The same turns and mirrors carry the whole set onto itself and the rows of a family onto each other. Which other rows belong to the same family as each row named below? List them in the order they appear above.
These 40 rows form 5 families of 8 rows each.
Q_624: -5.6  -19.2  -2.8  -3.4  -14.1  -28.0  19.5  3.5  -8.8  -13.3  -9.8  3.0  -5.7  -19.0  18.0  12.6  5.3  7.3
Q_359: -7.8  -6.0  4.0  18.9  -17.3  6.9  -6.0  -8.9  19.1  3.2  3.5  -15.0  -0.8  -3.7  -25.8  2.7  -21.7  1.2
Q_907: 1.6  -22.6  -3.6  4.9  -19.8  -14.2  6.0  17.0  -0.6  -11.9  -21.7  -6.1  -0.2  -31.2  21.4  12.8  -0.4  11.2
Q_99: -5.9  -0.1  4.2  23.8  -7.7  -10.6  0.8  -15.9  11.3  -6.3  2.3  -13.0  -14.6  -11.1  -24.8  10.3  -26.1  1.6
Q_729: -8.2  -6.9  5.5  16.0  -0.5  -23.0  6.7  -13.2  14.6  0.2  0.4  -20.4  -2.9  -2.1  -20.0  13.4  -25.9  6.9
Q_653: -15.8  4.4  1.0  12.9  -5.2  -15.6  -7.9  6.4  25.1  2.7  -6.4  -18.0  -1.4  2.1  -26.2  1.3  -17.2  5.6
Q_943: -2.6  -16.0  -9.3  -11.2  -28.7  4.9  -1.4  10.9  7.7  -0.8  -8.8  4.3  -11.1  -20.9  23.6  -1.4  5.6  10.4
Q_390: -5.5  -20.2  -7.1  -8.9  -18.1  -12.2  7.3  17.0  11.1  -1.0  -16.9  -6.1  -1.9  -19.0  26.1  3.8  7.6  18.0
Q_887: -9.1  -4.2  1.7  14.1  -14.3  -6.8  -14.0  -7.5  9.0  -0.8  -2.3  -9.7  1.7  -2.7  -28.4  1.6  -30.3  -0.9
Q_581: -14.9  3.3  2.7  6.0  -14.9  2.5  -9.0  -3.3  24.0  18.9  -5.9  2.8  -6.6  -1.7  -22.9  3.0  -24.2  7.4
Q_717: -7.5  1.7  -3.9  20.6  -10.5  -0.2  -3.8  -6.6  14.7  -5.7  -7.3  -12.2  -4.0  -10.0  -25.6  9.9  -34.2  -4.5
Q_446: -12.3  5.0  -7.1  7.7  -12.0  5.5  -5.1  -7.0  23.8  3.9  -1.2  -9.5  -7.4  0.4  -21.8  1.9  -28.6  -2.4
Q_370: -3.2  -15.6  4.8  2.8  -23.4  -26.3  16.9  14.0  -4.4  -5.1  -14.4  2.4  -1.2  -29.5  21.6  7.5  3.7  10.0
Q_873: -7.1  -12.2  -5.0  -15.7  -15.9  -20.7  16.3  7.8  1.8  -4.1  -2.3  6.2  -11.1  -9.7  21.6  9.0  12.0  3.3
Q_809: 4.9  -18.6  -5.7  2.3  -30.0  2.4  -2.7  10.6  -3.9  -11.6  -13.3  4.7  -9.3  -33.3  19.2  7.9  -2.4  3.7
Q_637: -17.0  1.9  -1.9  11.2  -12.2  -4.9  -11.9  -6.1  19.0  2.6  -2.4  -10.3  -5.4  1.0  -27.9  -7.5  -21.0  7.9
Q_203: -7.5  1.0  6.3  19.7  -16.5  0.5  -10.6  -3.5  12.6  7.7  -10.6  2.9  -4.6  -14.0  -27.7  12.3  -32.2  0.7
Q_350: -9.8  0.2  3.1  3.7  -2.4  -15.5  3.4  -9.0  25.1  9.3  8.3  -17.6  -8.4  7.4  -16.6  9.7  -18.7  2.8
Q_382: -10.9  -10.7  -7.4  -7.2  -30.8  -8.4  8.1  6.7  -1.7  -6.5  -7.3  20.8  -10.9  -29.8  21.9  10.5  -4.6  6.8
Q_216: -2.9  -12.4  -4.4  4.3  -20.9  -15.8  13.9  0.7  -12.2  -19.7  -8.0  10.6  -17.1  -27.9  13.0  9.4  4.9  2.1
Q_764: -7.9  -12.1  1.5  -9.8  -24.8  -20.2  15.4  13.2  4.8  4.5  -8.0  4.6  -4.6  -19.6  25.4  -0.1  9.3  12.2
Q_325: -13.4  -10.6  -5.6  -5.6  -20.6  -23.3  15.2  16.8  4.8  -5.8  -13.8  10.6  -5.0  -27.5  24.4  16.2  0.4  11.4
Q_942: -7.9  -12.5  -4.2  -1.7  -26.0  -17.7  11.2  12.1  -3.9  -10.1  -12.2  15.2  -5.3  -32.8  21.3  19.2  -6.7  4.9
Q_973: -4.8  -5.6  -6.3  -7.8  -23.3  -8.2  10.5  5.3  -1.6  -10.4  0.2  13.4  -22.8  -18.7  16.4  6.1  11.8  -2.2
Q_503: -2.1  -5.6  -11.5  -0.8  -25.1  -21.1  14.3  18.8  5.8  0.8  -11.5  2.9  -12.0  -21.3  26.1  8.7  6.9  16.0
Q_42: -7.5  7.0  2.3  11.5  -9.9  -3.0  -2.4  -11.2  21.8  2.8  9.9  -10.1  -20.0  -1.8  -21.4  6.8  -19.1  -2.3
Q_893: -3.4  -7.9  0.6  -7.7  -33.6  -6.5  8.1  9.0  0.0  1.6  -2.8  13.7  -13.1  -24.7  22.1  -1.9  6.8  4.4
Q_49: -16.3  0.6  -6.4  5.9  -2.8  -7.8  2.2  -2.4  28.4  7.2  -6.0  -18.0  0.9  5.7  -18.4  4.0  -25.3  5.9
Q_265: -10.2  -6.2  5.7  20.3  -7.0  -8.0  1.4  1.4  25.9  3.8  -3.0  -25.3  5.1  -1.0  -23.3  8.1  -16.9  6.1
Q_908: -10.4  -3.4  8.2  22.3  -5.9  -16.8  -1.4  3.1  15.9  7.5  -18.6  -8.0  4.3  -12.0  -25.2  17.4  -29.7  8.5
Q_326: -17.6  -1.1  4.5  8.2  -4.5  -14.5  -0.3  3.3  27.4  18.5  -13.8  -7.9  2.3  0.2  -20.8  8.0  -22.0  15.3
Q_451: 0.9  -11.6  4.3  5.1  -32.3  -12.2  9.5  9.6  -9.1  -8.1  -9.1  11.0  -9.4  -35.0  18.4  5.8  0.8  1.8
Q_698: -11.7  -2.4  -3.0  18.4  -1.6  -14.3  3.7  -2.3  19.3  -2.6  -12.6  -21.0  4.4  -4.5  -22.4  11.5  -31.4  3.4
Q_598: -7.8  -1.8  4.4  15.6  -7.4  -17.2  -10.4  4.9  14.8  -0.8  -6.3  -17.3  5.6  -1.8  -27.0  10.3  -26.3  -3.1
Q_123: -3.4  -8.3  -14.4  -2.3  -32.2  -10.8  10.4  6.8  0.2  1.0  -7.6  10.9  -15.9  -22.2  24.4  0.0  3.0  17.9
Q_274: -5.1  -8.3  6.8  24.3  -12.6  -2.6  -3.0  -2.9  17.1  -0.6  -1.5  -20.6  4.9  -6.4  -26.3  11.1  -23.7  -0.7
Q_959: 4.5  -14.5  -10.7  0.6  -34.5  -12.5  8.0  4.9  -10.1  -2.6  -7.3  11.5  -8.9  -26.3  23.6  9.1  -6.2  9.1
Q_159: -13.4  -4.2  2.7  14.9  -12.1  1.6  -1.6  -4.3  27.9  7.2  2.0  -19.8  -0.8  2.0  -23.2  -0.3  -15.2  8.2
Q_649: 5.6  -11.8  -8.3  2.3  -27.1  -22.8  11.8  17.3  -4.5  -2.4  -11.5  3.8  -4.9  -25.0  25.3  18.1  -2.5  6.8
Q_48: -16.4  -8.4  -8.5  -11.2  -25.3  -13.9  12.7  11.1  6.7  -2.2  -8.8  16.6  -10.4  -24.1  24.6  7.4  2.0  13.6

Same family as Q_698: Q_717, Q_446, Q_370, Q_764, Q_893, Q_49, Q_451
Same family as Q_624: Q_99, Q_729, Q_873, Q_350, Q_216, Q_973, Q_42
Same family as Q_382: Q_359, Q_325, Q_942, Q_265, Q_274, Q_159, Q_48
Same family as Q_503: Q_653, Q_887, Q_637, Q_598, Q_123, Q_959, Q_649

The same turns and mirrors carry the whole set onto itself and the rows of a family onto each other. Which other rows belong to the same family as each row named below? List them in the order they appear above.
These 15 rows form 5 families of 3 rows each.
Q_939: 20.2  10.2  -0.1  1.5  -0.4  -0.9  24.4  -11.2  1.6  -16.9  -17.8  2.0  -4.4  -14.9  19.9  13.2  -3.4  -0.4  -0.6  -3.2  4.1  11.4
Q_507: -15.8  6.1  -15.3  -8.4  -9.9  3.9  -22.7  -2.8  0.5  -3.7  -18.9  -4.4  3.4  -4.1  -0.4  -5.1  -23.3  6.5  -7.0  -4.5  -19.8  -5.4
Q_90: -10.5  13.2  2.8  11.2  -8.3  3.3  -2.7  10.9  12.2  7.8  -20.5  -2.8  19.0  7.2  7.4  10.8  -7.8  4.5  17.1  -5.9  -17.1  9.0
Q_854: 12.3  4.1  1.7  2.9  -6.6  5.2  22.4  -17.6  6.1  -14.7  -10.7  10.5  -4.3  -10.4  18.5  18.4  -9.0  2.9  -0.4  0.0  -17.4  12.0
Q_175: 15.8  13.7  -3.9  2.6  -7.8  -12.1  2.5  -3.6  -15.5  0.7  3.1  6.2  2.6  20.8  13.6  -24.0  -14.3  -5.3  1.2  -16.0  -11.5  -19.1
Q_466: 18.6  3.6  1.6  -3.8  -8.6  -5.0  5.2  1.3  -34.0  4.5  10.2  1.4  -5.0  11.8  2.2  -16.1  -2.9  -12.1  -0.2  -18.0  11.4  -12.9
Q_384: 7.6  -4.2  3.1  -1.5  -16.9  2.1  2.8  -8.0  -27.5  7.4  19.5  13.2  -4.2  18.3  0.9  -10.4  -11.4  -7.4  0.1  -12.8  -19.1  -12.4
Q_474: -13.9  -4.4  11.2  4.6  -13.6  15.9  -0.6  12.3  -6.7  14.1  -6.9  -1.0  10.1  0.1  -7.5  23.2  1.1  -0.8  15.9  -5.6  -6.9  16.6
Q_692: 8.9  -6.7  8.8  -10.2  5.0  5.1  6.9  1.4  14.9  -1.1  3.3  0.0  -9.4  16.0  21.3  -27.3  2.6  8.2  -3.2  -13.6  13.8  -9.2
Q_114: 14.5  -2.8  5.2  -2.2  -6.9  9.7  24.4  -14.0  -7.6  -12.1  -6.3  7.1  -9.8  -16.9  10.6  23.5  -0.8  -2.5  -0.9  -1.5  0.1  16.6
Q_484: -2.0  11.4  5.1  5.8  -2.6  2.7  1.2  20.0  -2.9  7.8  -22.6  -12.4  14.3  -1.5  1.2  11.1  3.9  -2.6  16.3  -10.8  15.3  12.3
Q_228: -5.5  8.3  -14.0  -12.9  -3.0  0.7  -18.9  6.8  -11.7  -4.6  -24.8  -15.6  0.5  -12.0  -3.5  -7.7  -12.2  -0.1  -6.7  -9.5  13.3  -3.0
Q_502: -16.4  -9.2  -8.1  -15.1  -13.5  15.0  -19.9  -0.2  -19.3  1.9  -7.8  -5.5  -5.3  -12.0  -14.1  5.5  -12.7  0.0  -7.8  -5.0  -3.4  2.1
Q_772: 0.1  -15.3  11.6  -9.3  -2.8  12.6  5.2  -5.1  17.6  2.0  12.2  9.6  -10.7  19.6  18.1  -20.9  -2.8  10.9  -3.7  -10.1  -7.8  -7.5
Q_756: 4.1  -21.3  14.3  -14.3  -1.3  15.9  7.9  -0.4  3.3  4.1  15.1  4.1  -15.4  12.5  10.2  -16.9  6.3  5.6  -4.0  -12.1  13.4  -3.7

Same family as Q_90: Q_474, Q_484
Same family as Q_175: Q_466, Q_384
Same family as Q_692: Q_772, Q_756
Same family as Q_939: Q_854, Q_114

The same turns and mirrors carry the whole set onto itself and the rows of a family onto each other. Which other rows belong to the same family as each row named below? List them in the order they appear above.
These 32 rows form 4 families of 8 rows each.
Q_791: 2.6  5.0  1.3  0.1  -6.0  5.6  -21.3  -6.1  3.7  22.7  -0.6  19.3  -8.1  7.4  -4.9  -0.6  -1.5  -15.3  -17.4  -8.4
Q_876: -3.8  -19.8  -17.1  3.3  -0.6  5.8  4.9  24.0  14.1  6.8  25.1  7.1  2.2  4.1  18.3  9.1  5.1  12.0  -2.2  11.3
Q_87: 0.7  -5.7  17.6  -1.0  -0.9  -0.9  13.1  -4.9  -0.9  8.9  18.6  -9.0  14.0  12.8  -11.5  21.0  -8.3  4.0  2.2  7.1
Q_804: 8.1  -9.7  6.8  -9.8  -1.0  14.4  11.7  4.8  1.4  11.2  -7.3  -0.2  8.2  33.2  0.3  11.1  5.1  -4.3  6.9  -14.5
Q_935: -16.1  -4.4  -14.3  13.8  -0.7  -2.5  -14.4  10.9  3.2  -10.6  2.8  2.6  -8.1  -8.8  10.0  -9.4  -29.0  17.6  -9.3  2.4
Q_136: -4.4  -11.8  -18.1  4.2  0.2  7.2  0.0  24.0  8.1  -2.7  30.9  9.0  -1.2  -9.6  9.3  10.5  -2.1  9.6  0.8  11.1
Q_315: -15.7  -5.2  -14.6  1.2  1.5  -8.3  -12.6  10.2  -0.3  -6.6  22.0  10.2  -10.5  -2.9  10.5  -2.4  -27.1  22.4  -15.7  9.2
Q_665: -0.6  1.1  -29.3  -3.0  7.1  10.3  -17.2  9.6  -2.9  14.2  2.0  17.6  -13.2  2.0  21.1  -12.0  -7.0  -6.9  -12.0  -16.0
Q_651: -6.5  -9.2  -20.4  -6.0  8.7  5.5  20.7  24.5  -10.3  1.0  22.8  -11.0  7.5  20.9  10.0  9.2  -2.1  20.2  -0.9  -4.3
Q_576: 4.5  -3.0  -0.4  -0.5  3.2  5.1  21.4  4.6  -10.6  20.3  -2.8  -9.0  6.6  29.6  -1.4  8.4  16.0  -4.8  -5.5  -9.7
Q_33: 4.9  4.3  8.5  -1.8  -2.0  6.3  10.2  1.9  -0.9  19.3  4.4  -3.9  12.0  19.2  -2.7  14.1  19.4  -8.5  -3.6  -16.0
Q_703: -2.1  -7.4  -27.4  5.7  3.4  10.3  -12.3  11.9  0.4  5.0  -17.1  7.3  -15.3  11.1  14.5  -11.0  -16.9  -1.9  -18.6  -17.6
Q_667: -8.0  17.1  10.8  -1.6  1.9  -13.1  -1.1  -14.9  -18.3  15.4  -6.8  -6.0  -0.4  15.7  -7.4  0.0  -10.5  2.1  -6.8  -15.6
Q_193: -2.1  16.6  4.4  -3.0  2.1  -4.6  -2.5  -11.6  -21.5  10.6  -8.7  -4.0  -9.3  15.9  -8.1  -4.3  -21.4  -3.7  -11.3  -19.2
Q_981: -5.7  -4.3  12.8  0.2  1.0  -9.5  15.7  1.7  -11.1  -2.7  19.6  -13.6  14.0  12.7  -10.8  19.3  -3.8  11.7  -3.5  3.3
Q_567: 1.2  -20.4  -27.7  2.5  -1.9  12.7  3.7  22.7  8.8  5.4  27.7  10.2  -6.9  4.4  16.0  4.8  -2.9  7.8  -6.9  7.5
Q_245: -0.1  0.6  8.3  -2.8  1.1  -9.5  0.8  -11.3  -15.2  1.8  -20.6  -6.0  -4.3  19.5  -2.6  3.6  -18.5  -2.2  1.1  -20.6
Q_73: 2.7  6.0  3.0  5.4  -6.3  8.2  -18.6  -5.7  12.9  5.6  -12.3  13.5  -10.3  1.0  -4.0  7.0  -13.1  -10.2  -8.2  -16.8
Q_859: -6.7  -6.8  19.5  -2.8  -4.1  0.7  8.7  4.1  4.0  -3.6  12.2  -4.5  15.2  12.9  -4.0  11.7  -7.6  14.7  14.7  5.8
Q_170: -3.7  -3.1  -28.2  -0.4  2.7  -5.8  -14.8  6.7  -14.8  16.5  -5.1  10.3  -18.6  8.9  20.0  -16.8  -11.9  -3.0  -11.9  -15.9
Q_183: -8.3  -8.8  -12.4  -6.1  10.6  -3.8  22.4  13.0  -9.8  7.0  17.9  -15.8  10.3  22.9  14.0  6.7  -11.6  24.3  5.1  -2.5
Q_408: -11.1  -0.3  -16.7  0.8  -2.9  -5.5  -18.6  3.8  0.4  -0.3  22.9  12.6  -14.1  -10.0  9.6  -3.3  -30.0  13.9  -8.1  2.8
Q_856: -8.7  -14.8  -14.9  6.8  -2.3  20.0  -4.2  26.4  19.9  -1.0  16.6  8.5  4.7  5.2  12.1  -2.3  -5.7  15.2  -4.0  8.3
Q_392: -6.9  1.5  -30.4  0.6  2.6  1.3  -11.5  16.9  -6.3  9.0  -1.7  12.6  -21.3  7.4  21.6  -16.2  -7.8  5.0  -16.0  -15.8
Q_11: -2.5  8.9  1.0  -7.2  8.0  -5.9  -1.8  -12.5  -22.3  14.2  -8.9  -5.2  1.8  23.7  1.2  -3.0  -8.8  -4.8  -16.7  -24.1
Q_63: -0.4  6.0  3.9  2.8  -1.7  -4.4  -23.6  -13.3  -4.1  10.5  0.4  14.7  -6.9  -6.5  -0.4  -1.7  -8.3  -15.3  -14.6  -8.5
Q_381: -9.1  -8.7  -18.3  1.1  6.3  -5.7  24.3  14.1  -13.5  -2.5  20.6  -14.6  -0.5  12.7  13.3  5.0  -12.1  25.2  4.0  1.2
Q_817: 2.8  5.3  -0.9  6.6  -8.2  4.9  -20.9  -0.7  2.6  10.6  -0.5  18.7  -18.2  -2.7  -4.0  -2.5  -4.8  -15.6  -18.9  -5.9
Q_691: -3.4  -0.6  10.4  0.9  -2.1  4.7  17.6  1.5  4.3  4.3  25.8  -6.1  10.2  10.9  -11.6  22.3  -1.5  12.5  -1.9  8.3
Q_116: -11.1  -7.3  -25.2  -1.2  8.5  -5.8  -11.9  9.4  -13.9  -7.5  17.7  8.0  -11.9  -4.7  12.3  -6.7  -30.7  12.7  -12.4  3.1
Q_78: 10.9  2.2  1.0  -1.9  -0.3  9.1  14.9  2.9  -7.0  24.2  -4.9  -6.7  3.6  22.9  -0.3  6.9  9.9  -13.6  2.1  -16.5
Q_440: -11.3  -20.3  -10.5  -1.1  5.0  2.0  15.4  20.3  -8.5  -4.7  7.5  -10.8  10.7  23.9  13.6  -5.6  -11.0  23.2  5.6  4.1

Same family as Q_576: Q_791, Q_667, Q_567, Q_170, Q_408, Q_381, Q_691
Same family as Q_87: Q_876, Q_315, Q_193, Q_183, Q_392, Q_817, Q_78
Same family as Q_136: Q_665, Q_651, Q_33, Q_981, Q_11, Q_63, Q_116
Same family as Q_73: Q_804, Q_935, Q_703, Q_245, Q_859, Q_856, Q_440

